In the data rows, zero lies at 4.5, halfway between 4 and 5.
Here are some points, each followed by its number:
[8. 4. 7. 4. 4. 3. 2. 7. 4. 3. 3. 7. 3. 2. 3. 4. 7. 5. 4. 3. 8. 7. 4. 4. 3. 6.
 6. 6. 2. 3. 2. 4. 4. 2. 2. 4. 4. 6.] 0
[3. 1. 5. 6. 7. 8. 5. 3. 8. 2. 7. 2. 7. 2. 7. 7. 3. 7. 8. 7. 4. 1. 8. 2. 7. 1.
 5. 5. 8. 7. 6. 7. 8. 8. 7. 6. 8. 3.] 1
[5. 1. 5. 8. 7. 7. 4. 4. 7. 2. 6. 2. 4. 2. 7. 8. 2. 7. 8. 7. 5. 3. 3. 3. 6. 3.
 7. 6. 7. 6. 4. 6. 8. 7. 7. 4. 4. 1.] 2
[7. 5. 7. 6. 2. 3. 4. 6. 4. 5. 1. 8. 2. 3. 3. 3. 8. 5. 4. 5. 3. 5. 3. 4. 3. 4.
 2. 7. 3. 5. 2. 4. 5. 4. 4. 5. 2. 5.] 3
[4. 6. 5. 7. 6. 3. 2. 4. 3. 5. 4. 6. 6. 5. 4. 6. 6. 5. 3. 5. 5. 3. 4. 4. 5. 5.
 4. 4. 4. 4. 4. 4. 5. 6. 6. 8. 3. 5.] 4
[3. 2. 3. 6. 8. 7. 4. 2. 8. 2. 7. 2. 7. 5. 7. 8. 2. 7. 7. 7. 6. 1. 7. 2. 4. 3.
 5. 4. 8. 7. 6. 8. 7. 7. 8. 4. 8. 1.] 5
[5. 4. 5. 3. 6. 3. 7. 5. 4. 4. 3. 4. 6. 3. 4. 3. 4. 5. 6. 5. 5. 4. 8. 4. 6. 4.
 8. 3. 5. 6. 3. 6. 6. 4. 8. 6. 5. 3.] 6
[7. 4. 7. 6. 3. 4. 5. 7. 5. 3. 3. 6. 4. 1. 5. 3. 7. 7. 5. 5. 6. 5. 2. 4. 4. 5.
 6. 7. 4. 3. 4. 3. 6. 4. 4. 4. 5. 7.] 7
[2. 7. 4. 2. 3. 3. 2. 4. 3. 5. 4. 6. 3. 6. 3. 2. 5. 1. 2. 2. 5. 7. 4. 6. 4. 2.
 4. 2. 2. 4. 5. 4. 4. 4. 4. 2. 4. 7.] 8
[2. 3. 1. 4. 3. 3. 2. 2. 4. 8. 5. 2. 3. 6. 3. 4. 2. 2. 2. 3. 5. 1. 3. 8. 3. 7.
 3. 3. 4. 5. 3. 3. 2. 5. 4. 4. 5. 2.] 9
New points follow, each followed by the numbers of its three nearest points above by angle, nearest first.
[6. 5. 5. 6. 6. 7. 4. 6. 6. 3. 6. 5. 7. 5. 4. 6. 4. 7. 7. 5. 6. 4. 8. 3. 8. 4.
 6. 5. 6. 4. 8. 6. 7. 4. 6. 8. 7. 3.] 1 5 2
[2. 5. 1. 2. 4. 4. 4. 3. 4. 8. 4. 2. 4. 5. 3. 3. 2. 3. 4. 3. 5. 3. 5. 6. 4. 7.
 5. 1. 4. 4. 6. 3. 3. 3. 4. 3. 4. 3.] 9 8 6
[8. 3. 7. 7. 6. 6. 6. 6. 4. 2. 5. 7. 7. 1. 6. 4. 7. 7. 6. 7. 4. 2. 7. 2. 7. 3.
 6. 7. 6. 6. 4. 6. 6. 8. 6. 6. 4. 5.] 1 2 7
[2. 4. 1. 4. 4. 4. 6. 1. 3. 7. 4. 2. 5. 7. 3. 2. 2. 2. 3. 3. 5. 3. 6. 7. 4. 7.
 2. 1. 3. 3. 8. 2. 2. 2. 3. 4. 6. 3.] 9 8 5
[6. 2. 5. 6. 6. 7. 7. 6. 6. 4. 6. 4. 8. 5. 4. 6. 4. 6. 6. 6. 6. 3. 8. 2. 4. 4.
 7. 6. 5. 6. 3. 4. 4. 6. 4. 8. 5. 5.] 1 5 2
[5. 4. 6. 4. 6. 4. 4. 6. 5. 4. 5. 5. 4. 3. 5. 5. 4. 6. 4. 7. 5. 5. 5. 6. 4. 4.
 6. 6. 5. 6. 4. 7. 6. 4. 5. 6. 6. 3.] 2 6 1
[6. 5. 5. 5. 3. 4. 4. 5. 3. 7. 4. 6. 2. 5. 5. 4. 8. 4. 3. 4. 4. 6. 4. 6. 3. 5.
 4. 4. 3. 6. 2. 2. 4. 4. 3. 4. 4. 6.] 3 0 8
[6. 5. 5. 6. 2. 3. 3. 2. 4. 6. 3. 7. 5. 4. 4. 4. 6. 3. 4. 5. 3. 7. 3. 3. 4. 3.
 3. 3. 4. 6. 4. 2. 3. 4. 3. 4. 2. 4.] 3 8 0
[5. 4. 5. 4. 2. 3. 4. 4. 2. 5. 3. 5. 4. 5. 4. 6. 4. 3. 2. 5. 3. 5. 4. 7. 3. 5.
 4. 5. 4. 4. 2. 4. 5. 5. 4. 4. 4. 5.] 3 9 8
[2. 6. 3. 2. 2. 4. 2. 4. 2. 6. 4. 5. 4. 7. 3. 4. 3. 3. 4. 4. 4. 3. 4. 6. 4. 6.
 5. 4. 2. 3. 2. 3. 4. 4. 8. 2. 4. 3.] 9 8 4
[7. 7. 5. 5. 4. 4. 5. 7. 6. 4. 4. 7. 2. 5. 3. 2. 6. 6. 4. 3. 4. 5. 5. 4. 5. 4.
 3. 6. 2. 5. 4. 4. 6. 4. 8. 2. 3. 5.] 3 7 0
[4. 5. 2. 2. 4. 5. 4. 2. 3. 8. 2. 3. 2. 3. 3. 4. 4. 3. 4. 2. 3. 3. 6. 7. 2. 7.
 4. 2. 3. 8. 4. 4. 2. 2. 4. 6. 4. 4.] 9 8 6
[5. 6. 6. 5. 6. 4. 4. 7. 4. 5. 3. 4. 4. 4. 5. 5. 5. 5. 6. 5. 5. 5. 4. 5. 2. 5.
 5. 6. 4. 6. 4. 3. 4. 3. 2. 4. 4. 5.] 0 7 3
[6. 3. 5. 6. 4. 6. 6. 5. 5. 4. 6. 4. 6. 3. 6. 3. 2. 6. 7. 5. 6. 5. 6. 2. 6. 6.
 8. 7. 7. 8. 5. 6. 4. 6. 8. 8. 7. 4.] 1 6 2
[5. 5. 5. 6. 3. 3. 6. 5. 4. 4. 7. 5. 4. 4. 4. 2. 4. 4. 3. 4. 3. 5. 4. 6. 4. 5.
 2. 3. 6. 4. 5. 4. 4. 2. 3. 5. 6. 6.] 8 3 9
[4. 5. 3. 3. 4. 2. 7. 5. 6. 6. 4. 6. 2. 7. 3. 4. 5. 1. 4. 2. 4. 5. 4. 8. 2. 5.
 5. 3. 4. 7. 2. 3. 4. 4. 3. 3. 4. 5.] 8 9 3
[4. 4. 2. 4. 4. 3. 4. 3. 2. 8. 5. 4. 2. 7. 3. 2. 6. 2. 6. 1. 4. 5. 4. 6. 4. 6.
 4. 1. 2. 4. 4. 4. 2. 4. 2. 4. 5. 4.] 9 8 0
[5. 4. 5. 3. 4. 6. 4. 5. 6. 5. 6. 4. 5. 5. 3. 4. 4. 5. 5. 5. 4. 3. 6. 5. 6. 5.
 4. 5. 6. 3. 5. 4. 6. 5. 4. 4. 8. 5.] 1 5 2
[2. 6. 1. 2. 4. 3. 6. 2. 4. 6. 2. 2. 4. 7. 3. 2. 2. 3. 4. 4. 3. 2. 3. 8. 4. 7.
 4. 1. 4. 4. 3. 4. 2. 2. 4. 4. 3. 4.] 9 8 6
